Here are some points, each followed by its number:
[ 58 -29  16 -27  42  36   2  36  35  26  11  36 -21  36  13   2  -7  28
  42  27  -8  42 -66 -26  28 -54 -26   3 -13  37  16 -43 -45  23  42  15
 -48  20  29  -6   0  -4  -9   6 -60  14   5 -70] 0
[-41   6 -31 -64 -20 -10   8 -13 -39   0 -80 -20 -41 -29 -25 -60 -33   5
  -1   9  14  16 -19  22   1  42 -14  34 -23  19  40  51 -43   6  -3   7
  -5 -23 -12 -14   4  23  16 -44  16  40 -26  45] 1
[-45 -39  28  -9   8  19 -11 -36 -74 -24  18  18  25  52  37 -61  31  54
 -66 -50  12 -35 -41 -20 -44  15 -72 -12   8 -76 -21 -25 -58   7   3  -3
   6   1 -61   7  16  36  -5  38   2 -95 -29  68] 2
[ 10  16 -25  -9  -6 -14  40 -40 -13 -37 -15 -10  13  61  -5 -53   0 -39
  -8  -8  40  -5 -51 -43  11  41 -37  21 -19  -5 -44 -63 -39  12 -13  32
 -39  28   1 -34 -21  20  -8 -18  11 -10 -60  16] 3
[-13   7 -30 -14 -14 -32  53   6 -33 -81 -22 -30 -20 -72 -16   5  -9 -45
  45 -19  31   3  28  30  47  25 -16  28 -22  -4   6  10  22 -28  -3  -8
   9 -33   4   1 -28  29 -15  35  77   2  66  -7] 4
[  7  -5 -13  36  71  -9   5 -17  -3  -8  30   5   3  -7   4  -3 -28  23
 -56 -40  23 -15  -4  27 -22  30 -18   4  37  -2  -4 -23 -22  39   8  18
   7  -8  -5  28   7 -16  14  14  33  -1 -24 -28] 5
[-80  44  12 -36 -48 -33   7 -38  -2  14  47 -18 -14 -16 -30 -19 -19  -4
 -54   5   2 -77  65  -2 -51 -23 -17  12  35 -25  -2  32   9 -33   3 -42
  41 -50   1 -10 -28  17  18   4  33 -56   3  68] 6
[-53 -25   5 -33  -7  32 -25  41   4 -52 -63  10   1   9 -31 -20  -3 -10
 -11   8  -4 -13 -39  16   0  30  38 -24 -55  -9  -1  13 -41 -27   8 -24
 -31   5  56  11  12   2  46 -19 -29  42 -16 -23] 7
[-15   4  -7   5  11  32   9  30  31 -21 -36  10 -25  -7  -4  40 -13 -32
 -23   7  11  21  25  17  13  28  41   1  14 -21  54   3  20 -30   8   3
 -17  12  21  50 -17   4   0  29   4  29  61 -26] 8
[ -5   5  50 -17   5  11 -20  27  10  31   3  20 -18 -20  30  20  36  39
  30  -2 -24 -12  14 -63 -23 -31 -51 -19 -46   2  -8  22  37 -43  51 -49
  -3 -39  11 -58  35 -37 -12  21   0 -72 -15   9] 9
[-16  10  29 -38 -22  16   3 -37 -23 -28 -20 -55  -8  38  16 -72   5 -57
 -29 -21  69 -42 -37 -16  28   2 -31  23 -12 -27 -35 -19 -21  37 -19  31
 -59  34 -18  -3 -23  49   1 -36   4 -60 -36  23] 10
[ -41  -47   13    8   -6  -22    9  -16  -81  -28   47   25   19   95
   -2  -79   41    9  -66  -81   29  -70  -13  -53  -42   12 -100    0
   19  -61   -1    2  -70   48  -35   35   16   -5  -60   10   27   50
   31   37   44 -108  -51   51] 11
[-14  25 -47   3  42 -24  25  38 -57 -49  -4 -51 -40 -70 -33 -16 -34 -23
  15 -34  42   6  31   4  28   3 -12  23 -43 -14   1 -14  -7 -29 -19 -28
  -2 -10  -1 -39 -38  26  -9  29  59  17  48  25] 12
[ 42  16 -15  -6 -46   4  12  -3  12  29 -37 -30  -9 -14   1  14 -54   9
  31  90  -9  12 -72  25  54  33  50   7  25  22  15  -2  11   5 -42 -16
 -24   1   7 -16   4  24 -86 -73 -99  67 -24 -31] 13
[ 37  14  -7 -18  60  75  -6 -23  80  33  45  -2   2  10  57 -24 -17  -4
 -60  10  19   0 -11  26 -11  29  21 -19   9  10  -5  -3  39  33 -12  35
  24  19  26  13 -16  -6  37  14 -26  -6  -4 -33] 14
[-28 -56  19 -23 -16  34 -28  36 -35  30  26 -11  45  38   5  33 -12  33
  19  79 -29  15  -8 -26 -13 -70  -7 -24 -18 -30  16 -23 -67 -45  89  24
 -34  37 -27  22 -11  23   1  72 -84  -9  29  -6] 15
[-19  -4 -35  16  43 -10  21  10  -3 -82   0  34  11 -15 -17  23 -24  -7
   2   7   7 -16  41  26  42  16  35  10   1 -30 -16  15  18 -15   3  17
   8  12  26  42 -17   2   2 -15  20  50  53 -43] 16
[ 24   4  19  14 -18 -40 -33  30   2  34  32  15  11 -10 -15  56  33  -4
  48   3 -25  -9  31 -49 -18 -40  -3   5 -42  -1 -27   9  55 -35  15 -73
  25   5   9 -17   9 -45  -1   4   1  -1 -19  22] 17
[ 17 -12  17   2  33 -14  -4  53  -2  35  16 -19   2  51  23   5  21  32
  16  25 -85  34  -7 -35 -26 -70   0 -51   3  48   4  25 -62 -32  88   2
 -10  17  10  -2  13 -16  -3 -62 -80  30   7 -54] 18
[-77  15   4   7  23 -40  -5  25 -25 -34   7  20   5  53 -20 -89  35 -35
  10 -52   4 -58  13 -65 -20 -24 -37  -2 -34  14 -33  53 -13 -25  13 -46
   0 -19  15 -15 -37 -24  21 -50 -22 -58 -28  34] 19
[ 23 -19   0  15 -32  -1  31 -10  15  31   9   5 -54 -68 -28 -58 -34  15
  29  16 -45 -11  48 -13  -1 -32 -46   4  18  29  29  94   4 -78  26 -16
  28 -79  -7 -21  12   4 -29 -77 -19  17  -3   5] 20
[ -9  37  12  12   6  -6  -3  15  -5 -41 -34 -38   2 -14  17   4  36  -1
  31 -30   1  71  20  13  22  12  13   4   3  10  29 -11  41  16  10   4
   5   2   5   4  10 -31  -9  16  83 -20  12  24] 21
Which five points above are nearest to each new point? Their numbers follow each, nearest first.
[-40  -4  16 -13 -80  -3 -57  -9  59  36  40  31 -17 -59 -18 -11 -15  16
 -15  55 -56 -29  62   4 -27 -28  21 -34  11 -31  34  90  32 -29  10 -16
   2 -30  13  32 -10  -3 -30 -47 -56  -1  25  31] >> 20 6 17 8 9
[ 22  -8  33 -42 -18  68  52 -41  86  10 -34 -20 -22 -14  53 -51 -39  -1
 -77 -19  25  11 -42 -36   3  10 -53 -63 115  -9  73   0 -30  98  -9  97
 -80  14 -23  38 -29  10 -18 -35 -21  59   4  19] >> 14 5 10 8 3
[-26  33 -49   6  41 -13  13  38 -28 -19   0   4   7  46 -32 -26  42  12
   8   7  52   2 -70 -25  11  34  12  39 -77  36 -25 -57  32  22 -26 -36
   2 -16  41 -55  -1   9   1  31  29  26 -44   9] >> 3 12 21 7 5
[ 74   1 -34  27  31  46  39 -38 -51   2  35 -38  18 -16   1  53 -45  15
 -22  18  11  -2  13  -7 -12 -25   6  14   1 -16  -5 -45 -26 -57   8  35
  21  32 -23 -15  -5  50  -1  60  19  -4 -18 -39] >> 5 8 16 12 14
[ 20  20   6  26  -8 -54   7  21  15  17  32   6 -19   7   0  39  45  -8
  46  14 -29  -1  39 -50 -19 -16  -8   0 -21  27 -48  10  55  -2   4 -51
  21 -10  16 -37   7 -43 -20  12  19   4  17  42] >> 17 9 21 19 16
[ 26 -31  43 -13  -1  -9 -12  12  43  21  14  16  10  14  -2   8   8  18
  17  47 -73  30  24  -3 -22 -69  10 -32 -10   7 -13  56 -51 -29  80  20
  -6  58  -6  41 -10 -26  12 -65 -51  -4  11 -43] >> 18 15 0 17 7
[ 22 -35  44  46 -31 -23 -13 -37  12  55 -14  15  69   4  -5   6  35  12
   8 -13 -36  25 -59  47 -42 -12  42 -26  39   9 -27 -42 -63 103 -61   1
  14  21 -40  20  57 -23  14 -48   4  46 -38  -9] >> 5 21 3 14 13
[ -27   35    6   12  -47  -31  -20   -6  -42  -32  -13    7   16   66
   -9   -3   59  -42   -5  -29   13  -68   38  -31   -9  -14    4   17
 -103  -18  -20    0   62  -49   -7  -32  -25   35   27   35  -45  -22
  -26   -4   -8 -124   34   43] >> 19 17 10 9 6
[-36 -14  23  11  28   4 -14   9  37   0 -13  22  -5 -39 -19  -1   8  14
 -22 -18  -1  -4  28  35 -21  25  28 -14 -12  19 -31  -8  19  72   3  -4
 -23 -62  54  15  41 -23  30  31  37   1  46  -5] >> 5 21 8 16 7
[-101  -34   21    1  -40  -47  -61   43   30   44   10   55    1   -3
  -41  -15    2   -1   -1   66  -34   12  -33   15  -32  -22   -3    1
  -26   15   22   15  -51  -12   12  -76  -36  -71   17  -22   37   -2
  -17  -11  -62   20   18   25] >> 7 17 9 1 18
[ 33 -25 -32  12  -3 -35  -2 -36 -51  19   8 -27  51  25  11  25  27  -7
 -17  -2 -49  26 -37 -44 -19 -19  51   4  67 -21  20   7 -92  29 -33   2
  71  79 -45  53  52  -9  18 -24 -44  -5 -42 -25] >> 5 18 3 15 17
